which system made each run
Suvoz, seq 1 (11 x 22)
[[ 36   8  34  33 -37  -3   9  49  14 -12   0  16  -3   3   3  17  14  32
  -13 -16  27 -43]
 [-16 -10  14 -15 -38  54  15  11  28  51  13  18 -21  28 -26  -6 -11   6
  -14  23   8 -19]
 [-40 -37 -39   8  -2  24 -12 -64   3  25  -5   7  -3  14  20  -1 -12  19
   -5  36 -16  27]
 [ 12 -14 -23  20  12 -40 -14 -37 -38  -5   9 -58   9 -14  14  23 -22  -8
   37  13 -13  -4]
 [  0  25  33  15  38 -28  -3  39 -35 -22  12 -19  38 -24 -30  -4   6 -10
   23  15  32   3]
 [-29  66  17  -7  -5   6   2  39  38   2  -8  28   9 -15 -18 -11  34 -28
   13 -16   1  16]
 [  4  28 -15 -49   2  15 -17 -12   8  10 -33  52 -17  28  24 -26 -10  -4
  -27 -42 -25   5]
 [ 31 -34 -44  -3   8  11  29 -13 -21 -41  -2  -8 -42  18  32  16 -15  14
  -33 -29   5  -4]
 [ 27 -76  29  -2  -7  -9  32  17  16 -21  21 -44 -15 -26 -13   4   5  10
  -10  12  -5 -14]
 [-10 -20  43  47 -22 -11 -29  -2  45  21   7  20  34  -9 -10   6  26  17
   -2  40   7 -22]
 [ -5  48 -11  22 -33  20 -19 -23   2  59   3   6  28  41   3   3 -21 -12
   27  21   0 -21]]
Fimu, seq 2 (11 x 22)
[[ 34 -17  16 -10   9 -15 -12 -23  11  -5  -1 -40 -53  29   4  56  17  -7
  -19 -42 -24 -18]
 [ 53 -29  -8  12   6   5  18  12 -13  -6  27  -4  -2  18 -21 -25  14  24
  -26  33  48 -27]
 [-17   3   0  25 -69  15  23  19  31  31   7  -1  23 -48   5 -28  -9  -1
   19  38  -6   5]
 [-55  -6  29  -7   1 -15 -59 -28   2  16 -11  20   9  24  -3  27 -35  16
   11   5 -36   3]
 [-19  12 -42  15  60  -9  12  -9 -17 -35  24 -10  -7  22 -12  40  16  -9
   29  -5  30  -6]
 [ 43   7 -18 -30  23   5  33  -2 -34  15 -15 -35  20 -33  14 -55  13 -23
   17   3  10  19]
 [ 12  26  30  23 -30 -20 -32  12   6 -17 -40  20   4 -36  31 -17  16  18
  -37 -22 -16  36]
 [  6  37  13 -20 -12 -11 -22  28  28  -4  19  27 -35  44 -32  28  -7 -11
   -6 -35  -8 -47]
 [-14 -53 -23 -30  29  51  54   6  16 -11  16  27   5  30  -3 -21 -12   3
   -9  12  17 -14]
 [ -4 -44  -4  29 -28  23  22 -32   8  22 -11 -47 -13 -44  36  20   0 -12
    0   6 -17  18]
 [ 24  -1  40  26  -6 -40 -63 -24 -28  11   8 -30  -3  23 -24  21  -6  21
  -19  24  -1  -1]]
vago, seq 3 (11 x 22)
[[ -2  65 -24 -15   0 -17   3  16  36 -32   2  17  27  25   0 -30  15 -19
   14 -17 -16  21]
 [ -2   6  -1 -32  -9  14  35  29   3 -10 -43  28   2   1  50   0  -6  26
   24 -55 -20 -17]
 [ -1 -40  11  -6  14  32  14   8 -16  -7 -16  11 -60 -19  10  37  -1   5
  -41 -35  14  -8]
 [ 25 -48  -4  -7  -1   8  -1 -23  34  -8  39 -24 -38  10 -34 -11   6 -27
  -58  23  -3  12]
 [ 30 -32   0  31 -40 -21  -3 -17  41   1  20 -12  46  20   9 -23  -1  14
    8  42 -15 -21]
 [ -7  16  15  34 -26  -9 -14  11 -33  39  -3   5  34   6   9  25 -31  29
   49  17  15 -48]
 [-53  27   3  -9  43  22 -14  -1 -49  35  -3   9  -5  -3 -33  15  -8  -6
   16  19  31  17]
 [-31  26 -34 -19  38 -11  -5 -27  11 -15  -5 -15  -3 -19  -5 -24  31 -31
    5   3 -19  63]
 [ 44  24 -11  -9  -3 -43   0   7   2 -47 -24  -9  13 -17  41 -24  11   0
    0 -43 -27  14]
 [ 24  13  22   1 -13  13  30  62  -1 -32  -5  21 -17   1   6  18  -8  14
  -16 -47  19 -31]
 [-21 -35  23 -32  -7  51  26  16  38  22   8  23 -39  19 -25   6   5  -3
  -28  -2   2 -16]]
Fimu, seq 4 (11 x 22)
[[-55  34  52  -8  14 -12 -36  10   5   1 -19   1  36   2 -21  -6  -3   2
    9   6 -23  47]
 [-10  29 -34 -20  47 -25  -7 -13  21 -25 -11  15  -9  30  12  21  48   3
   32 -35  -9 -10]
 [ 52   1 -48 -24  21  23  26  -7 -44   4 -16  14 -11  -2  32 -27  -8 -12
  -12 -27  27 -18]
 [ 17   2  29  17 -39  22  13  28  -7 -15  -9 -16 -20 -44   6 -15 -19 -14
  -60 -12   0  45]
 [  2 -15  51 -16 -22 -26 -27  17  58  -6  18  -6 -21  20 -37  16  11   1
  -14  -1 -34 -18]
 [-11 -47 -22  11  18  13  18 -13  30   4  18  37  23  37   5  12  11  21
   22  17  20 -60]
 [-17  -6 -24  31 -19  47  29 -26 -39  44  -5 -29  15 -12  26  11 -29  -3
   24  23  14   9]
 [-18  19  23   6  -1 -26 -40 -16 -37  -4  -8 -45 -10  -8 -21  -1  -7  18
  -12  23 -17  69]
 [  8  31 -24  -9  23 -73 -22  17  18 -38  18  10  -9 -15 -24  -6  42   0
   31  -2   0 -13]
 [ 15  10 -16 -25  23  11  19  17  -3  10 -17  59  41 -15  31 -39 -11 -25
   18 -23  15 -46]
 [-16  17  26  12  -7  57  21   5  -5  -3 -37   3   1   2  35  18 -21 -19
  -40 -43  -6  38]]
faded, seq 5 (11 x 22)
[[ 38 -13  37 -17  -7  19   6  -5   5  26 -18 -18  26  30  -7 -49  30  38
  -21  28   5  21]
 [-13  42 -25  27 -69 -12 -24  -1  15  21   2   7 -37 -10  -1  10   9  35
    7  17  -8  10]
 [-17  11 -22 -40   9  -2 -17  11 -44  10  10  36 -18  -3 -13  -6 -68 -16
    8 -12  -2 -28]
 [-45 -33 -23  28  53  15  34  -5  11 -37  14  13  37 -25  13  14   4 -30
   11  10  22   6]
 [ 37  -6  49 -11  23 -21   0 -16  14   2 -24 -58  28  -4  17  -2  32 -25
   11 -20 -30  15]
 [ 39  29  17  21 -16  -3 -24   5  -3  -2 -12  16   1  48  -2 -11  34  55
  -32   6  24   4]
 [ -2  38 -39 -17 -53  16  23  30  13  13  20   1 -62  -9 -22   0 -10  -6
    3  -8  -2  -7]
 [-41 -56 -15 -36  17  15  -1  -4 -14  -3  -6  50  -2 -24  12 -22 -55   2
  -13   4 -16  -2]
 [-13 -36  -1  53  31 -20  -7 -32  13 -21  12 -27  17 -18  17  54   9 -32
   13   2  -2 -16]
 [ 56   6  48 -12  23  -2   6   3 -18  18  -2 -51  41  40 -14 -18  14  -5
    8   8   8 -11]
 [-13  43  -3  21 -40  19  10  20  22  15 -12  18   0   7  -6 -20  47  52
    6  27  18  30]]
vago, seq 6 (11 x 22)
[[  2   3 -35 -23  14 -57 -44   0 -13 -14   0  47 -26 -47   2 -18  -2  -5
    3 -11  -7 -24]
 [ -1  -5 -10   2  36   4  19  15  14 -51  24  20  31   3   8   2 -38 -66
  -15 -28   2 -20]
 [  0 -18  60  -6   1  42  44  11  30  -4 -18 -46  26  33   9  17   5  -8
   -1 -22 -20  17]
 [ 27  -3  22  10 -16  12  -9 -16  -2  33 -29 -14 -35  15   7  17  58  58
  -13   2  13   4]
 [ 22  14 -65   8 -31  -9 -19 -13 -15  21  30  26 -45 -13 -16 -19  -6   5
  -17  28  26 -16]
 [-34 -23 -23  -3 -13 -11   0   7   5 -18  29  23  35 -21  -7 -34 -67 -16
   10  31 -18   2]
 [-34 -21  51   8  34 -22  -9   0   6 -18 -13 -19  45   2   9  39 -10  -4
   41 -14 -28 -11]
 [ 31  35  27   0  54  10   0  -6 -25  17 -22 -30   2  23  -3  25  53 -15
    6 -25  30  -4]
 [ 17  52 -38   7 -23  37  23   5   3  11  -8   0 -21  -6   2 -37  31  -8
  -30   4  25  47]
 [-16  -1 -23 -19 -59 -19 -13  11  19 -15  -8  29 -28 -17  12 -28 -30  33
  -10  -3 -42  18]
 [ -9 -59   2 -15  25 -34  -9   9  -2 -36   9  34 -10   5   4  28 -30  19
    8 -19  -9 -55]]
Budot, seq 7 (11 x 22)
[[-27 -33  -4 -32 -19  20  24  -5  64  19  -7  19  -8  -6  19   4   3 -16
   21 -22 -38 -29]
 [ 15 -42  -8  29  26  16 -21 -62 -16  30 -12   7  16   9  40  21  -6 -17
  -16   2   9 -25]
 [ 16  10  -3  44   6  -5   2  -7 -36 -13  35 -69  -9  15 -32  29   2   0
   -2  33  29  22]
 [-17   9  27 -24 -26 -25   2  38   8  -4  -1 -12   7 -15 -32 -42  16  52
   25  36 -14  33]
 [-28  31 -19   1  -8 -18 -18  15  29   5 -21  77  11 -29  25 -10  17   5
   26 -19  -4 -31]
 [  5  27 -14 -16  38  27  -5 -16 -30  20   0  15  11  23  10  11 -43 -63
   -4 -32   8 -23]
 [  4 -29   2  -7  40  24  36 -10 -19 -47   0 -54  -1  15   4   3  -3 -13
  -30 -10  -2  57]
 [ 42 -17  12  -8 -37 -39   0   7  24  -9 -14 -37 -40 -26   5  -6  47  40
   -3  -7 -25   9]
 [ 20   1  12  15 -32  -2 -27  20  13  29   7  64  -6  -6  -9 -15  -1  20
  -27  13  30 -52]
 [-48  10 -13  21 -11  45  19   0  22  12  36  12  20  28 -15  25 -49 -42
    6  17   6 -11]
 [-34 -41  -1 -20  31  -1   2 -43 -10  -5 -15 -35  27  17  18   9 -17  16
   33   9 -39  30]]
Budot, seq 8 (11 x 22)
[[ 21  12 -24  21 -18  31  35 -23  -8  27   9 -65  -3  30  -3   1  27  14
   14  33  16  27]
 [-25   5 -10   9 -39 -16 -24   3 -33   5 -13  11 -17 -34   0 -25 -12  64
    0  37  -4  40]
 [-31  23 -15  -1   1 -51 -30  28  11 -19  23  44 -16 -34 -23  12 -15 -16
   24  -6  -3 -35]
 [  3  -3  21 -35  46  13  20  10  10   3   1  12  57  11   2 -21 -18 -59
   17 -21  -4 -25]
 [ 13   6  12  24  23  32  28 -19   0 -17 -37 -34  23  14  47  19  29  -7
  -11 -35   0  40]
 [ 37  17   3 -15 -19  -9 -24  -8 -27  14 -12 -30 -68  17 -11   8  25  44
  -29  -8  -1  21]
 [  0 -19 -29  -8 -23  -1   3  28  15 -13  36  41 -34 -15 -37 -33  -4  15
  -33  32  23 -12]
 [-22 -19 -11  11 -40   3  17   3  47   8  24   9  30 -23  14  -3 -46 -42
   23   8 -30 -30]
 [-18 -36  40  18  35   4 -21 -31 -17   5 -26  -3  47  20  33  41 -23   4
   16 -12 -13 -17]
 [  8  19   6  10  48  -4   5  -8 -25   3   0 -47 -15  20 -23  34  63  13
   20   5  32  10]
 [ 16  37 -14 -21 -19   0   5  13  -7  23  -5  -6  -7 -21 -21 -69  33  19
   -3  33  12  46]]
Suvoz, seq 9 (11 x 22)
[[-27  -2  16  21  -9  -4 -29  11  14 -16  32  34  23  43 -20  32 -59 -15
   -9   2  -7 -36]
 [-27  -7  -7 -20  34  42  48  -4  19   7  -4  -2  36  51  11   8  10   2
   51  -4   2 -15]
 [ 15   2  10 -11  22  12   8 -26 -27  35 -49 -31  -5 -32  30 -12  52  14
   10  -6   4  34]
 [ 37  35  -5  25 -16 -37 -45  -5 -27 -10  15 -23 -43 -25 -21   0   6 -10
  -46   6  11  28]
 [-11   6 -23  -9 -20 -24   4  37  23 -41  49  26   5   9 -35 -23 -41  -7
   -1  15  -8 -15]
 [-49 -29   2 -12   6  21  31  17  29  -4 -22  47  33  -9  38   6 -15  11
   39 -21 -14 -30]
 [ 11 -11  35   3  31  37  -5 -34 -14  37 -37 -17  -8  17  32  41  20 -15
  -14 -36   3  -7]
 [ 52  10  -6   7   9   1  -5 -22 -10  -5  19 -54 -19  33 -27 -14  32  -1
  -39  23  17  36]
 [  3   6 -31   1 -51 -42   7  27  15 -16  23  -3  -4 -38 -13 -44   1  32
   23  39 -11  11]
 [-46  -3  10   7 -16 -11 -22  21 -12  16 -11  60   7 -39  14  17 -45   7
   22  -5  -4 -43]
 [-28   2  10   4  50  47   4 -18  -4   5   3   7   9  42  -1  46 -21 -48
  -13 -24  13 -11]]
nofa, seq 10 (11 x 22)
[[-52  -9 -42  17  42  -6 -24 -35 -13   7  11  34  -3  -8   2  39  -7 -16
   26   9  13 -25]
 [ 13  11 -18 -16  56   2  10 -31 -14   1   0 -29  48   2  17 -21  -5 -62
   20  -7  -8  15]
 [ 12  36  35   6   9 -18  -1  19  -9 -34 -35 -20  35  -6  16 -28  32  20
   -7 -13  -7  60]
 [ 22  51  10 -18 -33 -24  -6  50  14 -11  -5  10 -54  -9 -18   4  28  19
   -5 -36  -3  -7]
 [  2 -23 -29 -23 -10  30   7  15  13  -3  13  70 -30  14  -5 -17 -28   0
  -41  -8  15 -34]
 [-13 -70 -15  23  -6  31  33 -31  31 -15  20 -20   1  -3  25  22 -30 -28
  -22   4 -15  -2]
 [ 27 -50  52   4  16 -17 -14 -27 -22  17  -9 -63  16  13  -1  20   2  20
    6  17 -14  -4]
 [  1  34  11  37   4 -14  -9  14 -12  24  11 -11  19   2 -29   5  47  32
   37  40  45 -12]
 [-25  62 -29 -15 -30  11  -9   6   5  51   0  29   8 -12 -10 -37 -12 -16
   29  19  -6   4]
 [-52  14 -35  -4  11  -4 -25 -22 -15 -29 -15  38  -4  -5  27   7 -40  -1
   -7 -22 -26  35]
 [ 17 -11  -9 -29  55 -20  18   5 -14 -53   2 -33 -20  -7   5  23   3 -33
    0 -50 -10   1]]
nira, seq 11 (11 x 22)
[[ 69  10   1 -39 -24 -10   0  -8  -4   4  -7 -44 -29  12   4 -34   0  -5
  -30 -20 -28  23]
 [ 16 -19 -15  32 -37 -16  -1  33  11 -42  18  40 -14 -11   3  -8  -7  43
  -33   8  20 -20]
 [-22 -21  27 -15 -29  21  18  28  34  32  20   0 -18 -11 -21  27 -27 -26
   18  -5 -14 -48]
 [-31 -54  13   9  41  21 -24 -51  10  14  -1  18  41  36   4   4 -11  -2
  -13  33  -3   1]
 [  7  17 -35  38   3 -16   4 -38 -16  11   4 -65  -3  -3  16  38  27  -4
   42  11   3   6]
 [ 23  24  15 -20   9 -19 -13  26 -68   9 -13 -13  14 -20 -15 -47 -10  31
    9  22  20  21]
 [-48  49 -10  10  -3 -14  -5  41  21 -31  -7  46 -13 -41  -7   2  26   4
   10 -12   7  21]
 [  8  17   9 -63  13   9  -6  -3  21  13 -16  25  -2  29  10 -16 -23 -42
   -6 -49 -40 -14]
 [ 25 -32 -28  29  21  25  27 -23  14 -46  -2  12  16  37  42   7   4   1
  -38 -19  13   0]
 [ 44 -23  25   4 -38  11  34  13   1  14   7 -71 -40 -15  -7  17  14   4
   -9   0  -3   2]
 [ -7 -31  27  12 -15 -18 -45   4   3  12  17  29  -5  -5 -36 -20  -2  39
  -32  52  14  -6]]
nira, seq 12 (11 x 22)
[[  5 -15  43 -42   1 -10  -5  39 -20  29 -22  27 -22 -30  -7   2  -1  28
   20 -21   3 -51]
 [-28   8   0  27  42  29 -16 -16  28   5   9  51  22   8  -8   9  19 -50
  -31   9  31  -5]
 [  9  19 -16  -4 -16  12  15 -36  20   8   9 -63  15  38   7   1 -10 -37
   11   1 -42  36]
 [ 21 -30 -13   2 -10 -23   0   1 -44 -26 -20  -4  -5   5  24 -16  -8  80
    0   8   0  12]
 [ -3  13   6   5  -5  -8  13  48  -8   6   5  15 -48 -59 -22  23  23  -1
   10 -13  33 -35]
 [-17   5  31 -24  23  16 -24  -4  31  19  11  32  36  10 -29 -36 -16 -58
  -25  15 -10   7]
 [-13   6 -33  32 -13  -3   2 -42  37 -25  -3 -14  22  42  39  25   0   1
   15  -8 -33  18]
 [ 46 -15   4 -24  -5   3  22   7 -61  15 -20 -37 -21  11  15   7 -14  44
   15 -17   7 -19]
 [-12  -9   7  22  21   9   8  34 -10 -13  11  22 -19 -50 -31 -12  33  11
  -30  23  54  11]
 [-19  25  13 -18 -22 -17 -28  -7  54  21  15  -4   0 -15 -25 -11  -2 -55
    5   4 -44   7]
 [  2  -6 -20   7   2 -13 -21 -30  -1 -16  -9  33  45  57  39  -2 -41  22
    5  -9 -22 -19]]
faded, seq 13 (11 x 22)
[[ 26   9  13  17   0  30 -10 -30 -47  36 -13 -51 -28  25   4  35  -2   8
  -21  -2  14  18]
 [ -8   8 -32  -4  -8  -6  -1   4 -25  -4  35 -25 -18   2 -48 -34  -5  23
   -4  59  17  41]
 [-22  10 -24 -10 -23 -51 -10  16  26  -4  10  28  17 -54   1 -31  -3  -3
   47  15 -26 -17]
 [ -7  18  30  12  26   1 -19   9  -9   2 -29  49  44  -3  36  22 -17 -26
    5 -43   6 -40]
 [ -1  21  16   9  40  50  32  -3   3 -17  -4 -33   0  45  -3  34  22 -30
  -25 -27  20  30]
 [ 28 -24 -14 -45  -2  -4  17 -14  11 -11  -6 -39 -33  16  -9 -37  36  34
  -15   9 -23  48]
 [ 27 -15 -27  19 -50 -45 -31   1   3  -5   5  29 -31 -42  13 -13   1  38
  -13  12  -3 -26]
 [ -8   4  17  19 -24  10  -3  29  -7  11  27  20   8 -15 -15  22 -65 -40
   -3  -2  11 -49]
 [-60 -28  26  -8  36  48  27  -5  19   6   4  -2  40  34  -8  18 -15 -10
   20  14  -4  11]
 [  7  -4  -4  -7  30 -15 -11 -49  -3  23 -30 -39  -1   9  21  12  57  21
   34   1 -14  17]
 [ 59  47 -22  18  -7 -25 -28  -2 -50  10  -6  -2 -10 -11   2 -31  17  13
  -21   6  33   7]]
nofa, seq 14 (11 x 22)
[[ 19  26   1  38  11   8  21  32  11 -17  20   8   5  31 -13  37  29   2
    9  -8  47 -46]
 [ -6   1   1 -40 -23  60  32   0  21  54  -5   1   7  14  -7 -44  -7 -13
    1  14  -8  11]
 [-37 -24 -21  31 -17 -10 -31 -39  -1 -13 -14   4 -23 -13  25  18  -3  41
  -21  17 -19  44]
 [ 31   3 -17  -7  17 -47 -13   0 -35  -8  32 -42 -29 -10 -24  29 -17 -24
   27  -8   5 -37]
 [-11  -2  24  -3  38  18  19  32 -11  -3  -5  37  69 -11  -6 -43  -2  -5
    9  17  34 -10]
 [-23  31  20  15 -34   8   0  -2  58  13 -27  -6   9 -14  25  15  30 -20
    9 -22 -36  25]
 [ 27  16 -11 -30   8 -10 -41 -26 -29   1 -11  11 -42  59   1   8  -8  35
  -27 -24 -11  -2]
 [  4 -13 -53  12  12  17  55  24 -12 -43  39  -9 -19 -13 -17  -3   0  -5
   -4  14  41   6]
 [  5 -47  40 -25 -20   1   8   9  14  26 -13  -9  14 -63   7 -36 -16 -20
   -2   8 -29  -2]
 [-11  -1  34  55   0 -27 -56 -19  18  -6 -10  25  17  19  14  49  12  23
  -12  -4   0 -23]
 [ 20  38 -21 -18   9  19  26  -2  -2  20  26 -29  -2  63 -24  13  -2 -19
   34  -3  11 -28]]

runs to name
seq 15 (2 x 22)
[[ -5  38  51  13   4   2 -30  44  -6  -2  13  27   2  -3 -46   4  -9 -22
  -35  -1  29  -5]
 [-26   3  -1 -27  11  27  33   3  71  -5  12  10  26  40 -12 -17  25 -27
   13   1 -20   9]]
  Fimu
seq 16 (2 x 22)
[[-26  -6 -64 -23  38 -23 -16 -36 -16 -31  18   7 -13  35   0   6 -19  13
   15   6 -14  12]
 [ 40 -16 -35   7  25 -37  35  15 -17 -33   3 -15  13 -52  24 -13  20 -11
   35  -9  21 -31]]
  faded
seq 17 (2 x 22)
[[-20  45  21 -42  13  -7  -2  51 -23   8   4   3 -34  16 -53   7  12  29
   29  -5  15  -5]
 [-31  -7 -51 -24  17  17  14  -1  31   4  -5  70 -11 -32  10 -32  24 -10
    2   3  10  -9]]
  nofa
seq 18 (2 x 22)
[[ 48 -36  -4 -24  26  19  15 -25 -18  48  -4 -12  -8  -4  11  -6   9 -27
    6  -7  16 -50]
 [ -5   2  -3  67 -22  37   3 -18  -6   2  11 -10  21 -20   9  -4 -12 -21
  -48  37  26  43]]
  vago
seq 19 (2 x 22)
[[ 11 -10 -67 -14  -9   6  32 -14  -7  12  21   5   9  28  17  -7 -32   3
   48   7   0 -47]
 [-24 -38  18   5  30  30  33   6 -50   5 -27 -21  22 -51  21   2 -10   9
   10   9  20  26]]
  Suvoz
seq 20 (2 x 22)
[[ -6  14  18  71  -9   0 -17 -12 -10 -11  -3 -31 -12   8  13  75   9  10
   -9 -13  14   2]
 [ 22  11  13 -55  21   9   9  16 -25  17  24 -34 -22  38 -58 -25  -4  -2
    2  18   9   3]]
  faded
seq 21 (2 x 22)
[[ 17   4 -17  20 -26 -70 -56 -12  18 -27  25   9 -16 -19  -9   4 -13 -10
  -16   5 -25 -15]
 [  1  -4  -7   5   2   2  20  34   2 -18  24  37  49  23   3  -6 -49  -9
   25  -4  13 -56]]
  Suvoz
seq 22 (2 x 22)
[[  1 -33 -34 -19  25  18  27  -3 -11 -30   0  14 -42  12  22  39 -24  -9
  -10 -47   2 -31]
 [ 33 -75  29  -8  35  14  36  -7  19 -20   4 -35   6  -5   0  -3  24 -15
  -28   0   3  -2]]
  Suvoz
seq 23 (2 x 22)
[[-40  13 -26 -24  31  36  12 -41  -3  10 -15  -8  12  41  23  13 -22 -25
   16 -18 -29  29]
 [ 17 -22  -8  -4  20  -9  23 -10 -38 -33 -29 -51 -16 -22  32   2  19  32
    0 -16  -9  50]]
  vago
seq 24 (2 x 22)
[[-23   6 -18 -35  28   8  -2 -19   2 -12 -18  -2  -9 -25  -4 -48  21 -13
  -23   6 -17  76]
 [ 50  13 -38   9 -20 -56 -25  -9  18 -41   4   8 -13 -16  28 -13   8 -11
  -19 -27 -24 -10]]
  Budot
seq 25 (2 x 22)
[[-45 -37   8  39  17   7   5  -5  45 -33  27  -4  -9 -15 -24  34  22 -17
  -22  22   9  18]
 [ 45 -23  21 -40   2 -23 -13 -28  27  30   0 -30  16  29   3 -17   2 -20
   17  -3 -42 -31]]
  faded
seq 26 (2 x 22)
[[  0  31  11  19 -24  12  22  23  39  18  18 -22  15 -46 -22 -17  21 -61
    2  15   6  12]
 [-10  15  33   4 -14   1 -42 -21  18   2 -27  24  49  44  26 -16 -24  11
  -19  -9 -37  25]]
  Budot
